In the data rows, 128 means zero.
Here are some points, one per row:
[136  77 152 154 151 159 182  63  79  72 186  46 100 149 114 149  95 116
 124  50  31 103 154 183 191 189 118 185  73 208 116 123 107 114  85 157
  85  87 178  88 127 145]
[140 177 130 149  94 106 104  78 159 186 167 166 179 121 125 108 144 145
 160 143  98  87  59  73  71  52 121 201 150 131 137 159  96 151 210 157
 174  14 149  23 173 143]
[ 82 117 128 235  74 149  67 115  56 135 145 186 161 202 179 102 155 154
 191 150 183 206  81 113 101 137 139 104 126 111 150 114 129  98 131 127
 119 179 182 103 136 190]
[115 141 107 212  86  92 140 154 143 114 153 128 102  78 158  65  84 147
 102 180  98 118 112  80 127 159 109 166  80  81  56 154 194  92  50 209
 157 186  91 145 119 156]
[ 92 160 180  99  83 129 132 129 196 110 149 138  94 131 169 139 167  87
 137 193 132 112 163 137 198 181 151 173 136 100 123 130  66 168 154 155
 126  94 120 130  85 134]
[ 89  86  60 194  72  79 148 136 175 158 138 177  78  99 181 107 150  51
 176  82 141 124 122 192 113  76  97 137 129 158 217 133 172 121 108 124
 115 169 142  75 127 147]
[171  39 183 101 159 153  82 114  82 165  92  90 112 123 103 185 201 158
 112 189 117 154 134 111 106  99 158 128 100  84 133  77 141 102 163 120
 125 100 247  73 122 141]
[148 134  89  45 139  76 107  74 126  81 139  71 143 165 156 195 165 116
 198 140 202 165 120  73 110 110 129 113 140 180  58 115 172 137 118 127
 140 108 100 121  61 128]
[157 151 178  51  52 116  23 107 134 149 102 110 146 101  42  58  96  95
 148 135 134 179  71 115 160 124  70 174 160 168 146 145 125  62  97 136
  86 119  89 119 113 195]
[146  88 116 161 139 224  96 160  72 193 132 129  58  99 141 108 139  87
  92 138 143 156  79 131 231  51 121 102 136 160  78 115 110 107 140  50
  54 111 146 137 198  84]
[157  91 131 104  84 109  91 105 131 167 117 135 116 175 170 146 121 117
  81 126 186  94 213 158 122 226 132 127 199 140 145 197 232  79 166  55
  89  49 166 138  49 138]
[124 122 101 112 152 188 147  88 123  97  98 209 117 194 122 120  87 160
 199 228 147 150 200 167 117 178  64 112 103 158 115 148 128 154  97 151
 160 152 146 161 201  74]
[117  98  40 156 108 215 106 117 149 145 133  61 143 199 105  98 101 135
 197 169 113 117 135 118 111  74  40  82  85 119 102  24 152 116 121 145
 131 137 105  94  13 135]
[129 115 139 125 129 126 114 146 101  97  98 189  92 191  77 135  83 110
 152 178 116 108  53 173 124 115 129 186 138 113 156 128 101 129 151 118
 102 167 107 174  86 128]
[118 187 119  91 106 210 104 154 128  76 135 115 147  79 116 190  96 114
 131  92 117 111 131 117  66 220 151 116  97  83 168  63  71 112 109 131
 127 126 124 146 176 198]
[151 170 101 154 169 138  71 148 140  66 186 126  48 110 113 137 122 109
 130 139 136 175 134 184 100 101 164 151 149  95  56  58 122 116 138 103
 129  81 136 151 125 148]
[117 230 152 160 163  87 137 168 142 148 122 149  90 155 118 116 100  78
 168 103 128 108 130 107 113 114 127  69 113 111 104 172 107 138 108   6
 235 168 207 158 120 155]
[100  92 105  72 164  87 156 125 211 126 174 174 166 157 110 147  23 157
  92 111 168 117  18 125 131 180 186  82 121 148  96 210  44 176 157 134
 125 190  79  74 115  35]
[175  55 187 130 164 151 177 200 170 157 128  94 164 169 156 110 132  98
 124  80  68 102 120  59  77 108 157 115 168 113 156 138 129 147  75 102
 143  66 200 210  79 170]
[155  98 118 129  88 176 111 123 136 158 137 122 104 172 181 169  90  50
 176  97 128  81 170  89 146  96  59 142 191 107 150 187  66 134  83 150
 150  91  54 135 136 122]
[140 122  84 145  77  38  99 180  62  86 234  75 147 139 106 160 142  66
 154 142  79 120 126 153 128 145 208 156 190 252 134 132 132 143 110 148
 135 157 164 190 143 128]
[113 141 128 105  76 123  89 196 174  72 193 156 120 129 146 129 164 173
 202 125  34 208 198 122 179 129 235  69 123  94 124 131 140 126  84 135
 141 118 117  83 123  32]
[104 103 135  92 130 147 125 142 154 130 138 105  87 181  81 121 135  70
 156 120 166  50 167 128 133  89 122 148 137  91 184  52  89 165  95 141
 152 177 159 162 132 127]
[140 129 146 222 131 138  72 135 139 115 133 118 123 118 110 138 175 156
 154  72 203  55 149 216  78 207 100 143 133 137 144  84  90 173 170 170
 139  65 100 121  99  87]
[181 123  72 181  75 101 150  72 188 111  54 177 153 100 121 142 120 127
  93 141 121 148 157 108 136 150 140 156 173  82 107  81  73 155 129  57
 122 130 144 140 162 176]
[157 113  21 141 192 185  52 169 122  94 100  99 148  55 158  79 140 109
  74 121 127 159 180 130 134 148 135  56 179 151 179 173  57 121 205 111
 154 146 110  83 171 169]
[161 112 169 145  97 170 156  68 189 146 136 134 113  75 133 176  52 173
 166 192 135 150 175 154 110 120 163 175 129 103 139  76 137  63 133  57
 106 131 179 172 118  53]
[ 96 150 150 163 172 110 121 208 149 141 137  28  47 144 114 199 167 139
 171 100 206 170 103 185 109 106 145 143 128  87  88 207 187 131 226  97
  49 161  63 179 218 167]
[129 100 157  68 178 106 118 146 137 194 119 125 152 100 151  50 129 148
 210  95 136  78 236 102 105  84 136 158 121 174  80  94 133 116 168  53
 144 236 130 153 161 132]
[155 111 126 111  88  59 138 119 142 123 127  86  97 150  97  94 136 207
 120  62 163  86 191 101 166 108 127  59 158 134 228 137 121 135 103 165
 142 154 106 112 144  96]
[ 27 111 126  84 140 162 137 128  93 220 235 106 216 133 134  94  70 119
 102 114 136 168 122 113 109 144 106 162 157  75 129 113 155 227 155  77
  64 127 106 112 128 133]
[134  78 220 102  65 128 130 141  23  91 175 151 137  72 167  86 138  99
  91  54 213 149 140 126  84 170  85 131  59  65  89 127  52 116 124  66
 207 114 111 118  87 103]
[111  31 159 144 150  99 118 145 158  73 130  70  83 108 160 146 127 131
 133 165  67   8 113  95 106 126  70  93 132 112  48 123 186 132 118  95
 156  86  89 119 157 133]
[102 179  60  61 126 130  54 212  98 107 110 148  31 136 147 104  55 222
  42 115 172 103 110  66 141 116 145 197 140 121 142 130 164 106 148 154
 175  96 205 146  85 143]
[168 128 128 131  35  69 149  94 125 177  62  98 163 141  51 196 126 101
 107 132 124 160 157 176 153  90 164 128 102  84 106  97 142 185 147 143
 138 176  97 133 122  95]
[151 141  71 133  97  86 127 113 117  82  95 112 181 152 168 128 160  82
 115  95  33 119 162  79 131 105 113 151  91  59  96 190 127 139 189 156
  55 153 135 128 111 167]
[158 164  92 140 130 129 195  97  85 149 161 109  94 181 196 152 169 171
  87  67 151 161 100  87 104 114 136 129 163 158  67  46 149 231 112 181
 139 129 140 108 171 150]
[150 153 130  79 163 167 169  99 114 139 101 140 171  37 166  95  75 141
 173 143 118  79 121 197  81 105 170  93 174  99  35 188 101 174  92 176
 140 156 134 125 138 174]
[165  54 164 187  83 112 100 129  93  72  42 135 168 174  56 140  69 130
 186  28 161 129 137 116 134 125 129 167 126 133  94 196 133 113 110 145
  95  81 175 120 195  59]
[171 144 151 155 140 113  64  85 167 146 119 173  98 131 180 135 154 164
  57 158  73 161  97 168  83 175 152 154 110 151 124 182 107 115  45  80
 132 165 115  88 107 157]
[ 38  73 128  90 139 167 143 122 130 114 100 154 151 113 204 225  68 199
 125  66 107 136  74 171 207  58 172 198 113 132 153 154 126 130 163 110
 200 141 160  81 124 191]
[ 50  87 129 119 116 137 121 112  84 135 141  79 151 126  93 116 112  80
 113 133 120 143 110 176  89 105 174 103 144  86 142 155 115  72  93 148
 146 175 133  82 145 157]
[ 62 130  80 119 138 149 103   0 120 170 100  63  80 115 138  48 167 141
 109  70 182 111 183 138 119  86 175 145  70  80 128 217 106 105 105 185
 108 115 110 227  88  96]
[ 59 124 139 198 148 139 180 125  89 107 115 119 168 100 122 167 151  61
 106 210 156 108 158  38 140 126 140 177 112 193  48 143 157  68 152 122
 165 157 131 128  88 100]
[185 196  96  78 174  91 119 196  94 149 126 114 165 191 191  81 107  93
 115 176 146 138 109 183 105  98 189 161  52  67 147  87 161 104  93 128
 124  53 132  74 147  92]
[ 88 172 176 119 137 114  56  38 181 140 132 105 134 114 149  70 117 119
 167  75  96  82  60 124 122 183 167  71 137 116  94  78 191 144 129 141
  75 156 152 119 177 108]
[137 144 156 166 167 168 174 166 116 147 132  60 177 144 111 121 151 123
 111 127 127 103  74 126  97 159 136 147 236 115 174 133 131  42 185 182
 157 181  75 125  84  57]
[123 186 125  86 123 127 101 131  92 160  83 100 112  94 151 202 119  87
 154 166  90 202 176  91  45 186  49 131 122 146 140 158 164 137 105 148
 183 114 129 118 190  64]
[ 30 112 123  45 141 124  95 103  75 140  73 209 129 149 117 119 185 182
 132  99  92 104  99 115 190 195 137 142 193  78  96  81 171 164 138 137
 139 137  57 100 147 154]
[119 110  57  72 145 114 149  58 150 111 181 145  93 114 121 110  49  83
  65 107 125 178  68 123 123 174 152 103 101 207 108 111  72 123 147  77
 147  75  47 100 126 101]
[118 200 166  82 112 167 153 151 191 189 195 118 158 179 145 151 139 178
  95  73  80 176 180 202 166 132   8 136 163 138  89 150 115  58 108 169
 156 177 202 152 166 115]
[161 176 154  69  60 193 159 171 150 143  94 123 131 149  89 179 167 119
  95 115 137  62 141 178 148  44 144  61  97 172 106 148 152 131 131 127
 152 118  41 105 124 164]
[142 183 146 147 128 133 155  96  97 108 154 126 110  69  85 141 169 191
 170 115 172 155 147  92 159 119 131 101 171 120 103 145 104 133  84  92
 169 161 175  58  97 161]
[136 114 117 120  81  90 182 102  42  64 158 101  86 179 159 127 138 170
 148 210 119  95 138 169 114 105  81 131 122 113 138 164  51 129 208 117
 112 146 124 120 138 150]
[ 96 141 121 135 121 187 110 139 151 104 133 155 136 124 108 148 195 135
  95 115 110 190 134  79  72 115 166  90 144  96 154 111 135 125  92 134
 111 111 120 102 122  96]
[ 86 166  92 180  99 145 126 147  69 176 103  96 169 155  37  93 108 131
 115 133 144  89  87 193 193 188 156  53  81 118  94 143 171 162 121  85
 169  29 173 102 169 154]
[157 130  67 105 123 125 185 109 220  74 105 157 122 197 118 117 193 131
 135  77 124 125  70 138  88 172 167 145 167 104 115  79 127  39 138  88
 135 110 162 139 193 144]
[ 85 145  48 114 108 166 200 132 106 104 166 155 123  53  98 175 124 152
 117 143 105  94  91  69 108 147 115  79 173  52 150 137 160  84 131  93
 100 131 184 135 111  58]
[107  90 142 116 163  55 183 143 158 122  95 138 127 150 122 128 195 130
  98 119 128 191  80 151  91 175   3  83  89 124 128 112 131 136 116  97
 102 166 144 154 115 156]
[106  53 154 113 165 155 169 169 214  27  99  88 137  94  75  41 123 164
 158 179 184 248 109 133 130 121 114 188 111 117 178 179 175 236  70 129
 170  86 107 156 119 157]
[176  81  88  98  85 125 125 101 138 135 141 202 116  78  79  71 150 165
 136 103  53 147 134 206  65  62 119 101 152 180  92 132 172 117 145 135
  95 127  88 169  71 112]
[207 157 174 175 124 176 118 109 134  82 108  74 143 187 156 141  54 173
  87 133 130 167  87  84 147 105 114  52 145 128 127 138 110 131 160 166
  78 169 139 156  70 126]
[136 124 131 152 100 187 135 163 222 154 127 124 166 118 115 133 164  72
 108 129 162 121  90 128 141 108 140 172 113 182 103 141 132 172 127 148
 155 163 148 124  48 106]
[165  72  98 104 142  86  87 181 127 164 119 144 118  59 115 162 164  82
 134 126 111 146 102 197 164 136  92 149 127  46 148 117 130 132 139 190
 148 158 134 112 134  67]
[157 162 154 176 172 117 123 152  68 133 173 168 174 194  97 106 113 154
  54 145 124 133 232 109 110  73 185 165 165  97 131 108 121 133  57  52
  80 134  47  67 154 125]
[ 37 109 122 101 108 138 163 132 138 143 128 152 138 175 135 182 130 107
 102 177 103  99 181 134 112 131 151  93 124 174 171 184 124 138 102 135
  41 104 127 135 127 181]
[174 118 180 134 175 194 178  55  80  61 138 236 138 106 183  83 104  36
 118  99 144 158 109 109 170  74 156  66 135 110 157 121 209  92 161 165
 161  84  89 167 218 103]
[138 141 164 155 176  51 186  96 113 189 149  89  99  94  95 129  50 149
 192 136 115 177 151 148 122 128 132 104 169 125 224  86 142 108 162 143
 178 101 107 106 116 165]
[137 100 177 136  86 115 197 168  82 192   1  63  91 114 200  50 169 156
 173 166  61 162  82 119 169 207 178 112 207 150 129 101  95 144 111 147
 121 114  42 155 126 138]
[230 111  99 146 123 111 176 134 106 224 187 183  69 139  98 153 110 119
 111  95 126 155 147  80 157 188 144 118  37  94 139 168 143 162 201 185
 140 138 110 135  74 172]
[166 164 184 182 107 194  82 134 105  84 154 128 164 101 175 138 174 182
 125 130 121  80 129 150 110 123 121 165  71 165 247 121 222 203 169  87
 120 179 100 124 123 115]
[105 141 197 132 170  94 150 121 196 117  81 146  97 119 144 161  84  63
 111 150 171 122 188  84 134 157 170  89  94 161 123  98 158  74 153 212
 113 151 116  78 123 211]
Along one direction, these points spread out more than along any other. Take the direction at right angles to it along which they spread out most. Go by this last direction. How many in every 100 of the points above lie lower along it than each point below? Answers are rounded to whole numbers. More than half of the points above lie lower than the first one.
[139 106 135 137 209 109 137 194 143  95 160 190 147  79  78 148 131 140
 144 130 178 125 182  83 142 114  70 159 132 137  80  86 105 123  95 201
  27 123 130  71 125 148] 40
[ 85 105 142 107  55 111  90 146 114 108 128 111 182 118 182 137 124 119
  70 123 125 157 107  73 152 101 123 122 116 146 135  62  91 147 152 109
 151 126 121 171 217 120] 28
[177 142  66 151 165 114 139 145 137 167 105 148 194 105 211 134 119 100
 158 141 217 112 139 160 218 181 129 137 157 167 100 125 122 144  95 167
  98 108 152 163  94 128] 69
[ 75 191 145 160 206 140 119 117 116 185 103 156  98 117 118 175 156 142
 212  83  64 144  89  73 142 102 121 167  69 145 172 149  49 101 119 104
  93  75  49 191  81 113] 61
[176 124 142 150 153 160  98  97 162 168 147 105  23 117  61 140  90 114
  79 146 125  65 125  62 128 167 107 195 121 141 138 136 157 180  86  97
 127 193 128  98 213 112] 40
[110 116 117  87 116 146 174 150 131 188 115 114 120 144 131  67 217 171
 111 181 189  99 105 101  91 130 194 139  55 177 155 110  67  91 125 161
  91 116 186  74 195  85] 26
[146 193 205  79 129 110 145  94 106  74 214 143  95 126  90 101 216  99
 102 187 135  96  86 154 204 114  97 125 177 114 166 143 148 127 135 149
 113 115 148 166 110 150] 47
[ 93 150 153 192 164  43 120 140 210  98 119  93 149 123 170  86 122 140
  78 173 125 121 159 147 186  89  42 100  98  96 108 101 134  62 127  96
 143  78 104  87 130  99] 39
[110 149  95 141  67 120 210 178  90 125  86 152 155  93 107 149 113 166
  90  88 154 110 131 162  91 115 103 186 103 193 132 104 141  46 111 134
 131 108  58 174 118 133] 63
[181 110  86 117 159  71  98 105 146 142 186 103 238  66 136 207 138 204
 135 176 158  74  76  98 166 124  95  94  74 136 172 121 118 111  36 117
 107 120 110 237 165 169] 54
[145 217 143  85 110 117 172 182 100  68  60 129 115  82 142  84  97 105
 180 101 114 110 116 100 132 112  76 102  87 168 148 140 127 182 149  84
   3 132 191 109  70 102] 51
[157  85 142 112 225 116  73 119  64 129  84 189 101 159 143 185 154 128
 136 112 112  90  78 157  96 128 123  72 128 144 121 120 141 117  63 131
 163 167 136 111  87 113] 36
[136 103 128 134 170 159  97 144 144 121 154 164 182 162  43  45 141 136
 169 161  51 145 182  97 159 167 141 130  61 150 135 154 122  92 247 147
 185 120 122 209 112 148] 54
[ 36 132 170 181 126  53  77 128 126 155 113 181 113  91 122 143  92 139
  52 166 120 139 155 146  53  49 121  59 158 163 112 109  89 203 145 198
 134  79 188 203 138  92] 39
[125 186  78 115 205  89 142  65 127  88  39  85 168 136  95 118 129  89
  63 108  97 124 148 160 152 115 110 184 149 146 188 125 113 163 130 105
 164 167 165 122  95  80] 61
